Rotation paths and how fast each direction turns (degrees per step)
Each turn is a multiple of 5 degrees from 10 to 175, or 0.
Each row of a path follows its step; steps can be skipped.
Rotation 1:
step 0: 90,18,237,202,-82,99,296,348,225,-95,318,36,89,269,-284,129,-182,-43,279,-26,504,219,-267,-95,-185,95,135,-37,-160,129,275,253,136,25,-407,84,-86,268,162,487,-96,50,-83,-8
step 1: -171,-309,-157,146,81,132,155,206,-376,-213,-219,418,-78,-54,-309,0,-72,4,313,-111,381,94,355,15,-119,156,-115,358,-150,-191,130,-266,-65,-183,-217,-14,-427,-180,-221,135,-248,-49,233,85
step 2: -137,-289,357,-114,-408,201,-207,-206,-327,-57,-391,-173,-316,-363,34,-299,108,-206,336,-193,104,-99,89,-149,-9,3,123,-112,-19,69,329,-7,324,192,113,19,-336,44,-97,87,284,10,67,-226
step 3: -138,313,264,100,168,96,-75,-323,-187,-140,176,-543,167,44,-224,-233,-141,-308,-51,94,54,-511,-27,-89,-12,117,-344,64,-385,187,-102,-291,-67,55,168,-34,-211,268,-4,-54,97,-52,307,-219
step 4: -66,-78,290,269,-302,-84,77,-65,226,-42,202,-108,224,-114,340,222,248,-375,29,29,160,-95,-190,-115,-143,276,-51,443,196,-211,-502,95,15,-168,259,160,89,74,138,-39,40,47,500,59
step 5: 19,-91,-63,139,36,287,-79,-82,33,522,419,-81,-1,514,253,243,-34,-230,-78,-86,-156,253,89,18,-199,-36,165,-77,210,-136,72,-74,131,-465,154,47,-393,-180,-321,-176,172,-103,249,59
step 6: 45,-236,-71,-113,-73,150,-75,248,40,201,340,224,32,243,123,-398,-279,-5,16,117,174,64,496,-223,28,-78,-183,-76,202,167,-326,488,-54,26,75,275,-167,183,-14,-215,339,-141,-321,-200
step 7: 59,539,9,23,57,145,29,92,210,1,-127,339,-228,-4,-2,10,-282,-167,377,449,205,-458,205,104,270,-37,281,-149,281,33,2,175,-320,-119,-5,143,-47,290,-368,99,-123,-63,-33,84
step 8: 402,-178,-28,196,181,95,-176,519,-147,-326,173,-42,-147,-106,195,175,25,-194,183,130,198,-249,300,-280,283,168,444,-170,-121,8,271,-143,95,97,-79,-146,302,10,140,-237,-150,1,171,183
step 9: -23,128,259,16,-253,152,-81,239,-66,-55,264,-156,27,101,-200,-321,-127,5,253,-340,62,323,17,-259,66,-248,248,-170,-227,98,48,49,25,-215,-345,-214,287,-27,-118,212,-433,269,430,-306
step 11: -200,-283,266,-166,-115,142,-72,-164,-3,-217,-258,-77,-49,286,211,-76,-310,-493,114,289,163,86,-560,-219,-181,-241,197,234,43,-154,256,-53,113,225,113,-35,-254,116,28,341,143,-59,-112,72
Directions:
68,92,23,-21,118,-29,-88,-29,17,-73,-21,-16,7,18,-6,75,-35,7,-14,118,89,-91,-43,-37,-29,6,-77,42,-28,-78,65,80,12,-62,129,70,70,67,72,159,23,32,-37,4 | 95
11,48,39,146,-59,26,-106,74,37,65,-15,131,-47,16,-27,17,-28,83,-85,49,9,-3,20,-94,-47,-25,-48,-173,44,-103,-35,-49,5,27,-53,-36,42,115,0,-50,-46,2,-19,58 | 40
91,-29,-32,2,-8,93,-58,62,21,27,-7,68,-52,63,41,1,-41,-49,89,57,-52,18,35,119,63,-134,-14,43,-29,116,17,37,-21,5,-39,-103,99,-14,135,40,-135,54,-26,25 | 35
89,20,-111,9,-79,3,9,71,75,101,-67,-88,66,63,-31,47,3,-23,-74,40,13,-98,85,-65,-110,-2,11,42,124,140,-28,12,-28,-27,58,-1,69,-69,-91,-25,52,41,-26,-2 | 40
-33,-14,-21,46,-24,-12,44,28,-102,-122,-6,38,-137,42,-77,-84,-25,72,-52,8,95,41,-138,-21,-87,-4,90,49,32,110,71,-118,-17,13,-3,54,71,-22,3,23,-26,108,-34,-8 | 35
22,57,-16,16,23,14,-58,-28,-48,30,-22,56,27,65,47,22,-27,54,62,-125,93,168,93,42,-118,56,-49,4,-8,-32,-10,-1,118,-111,-60,19,111,-124,1,25,39,-28,41,-43 | 85
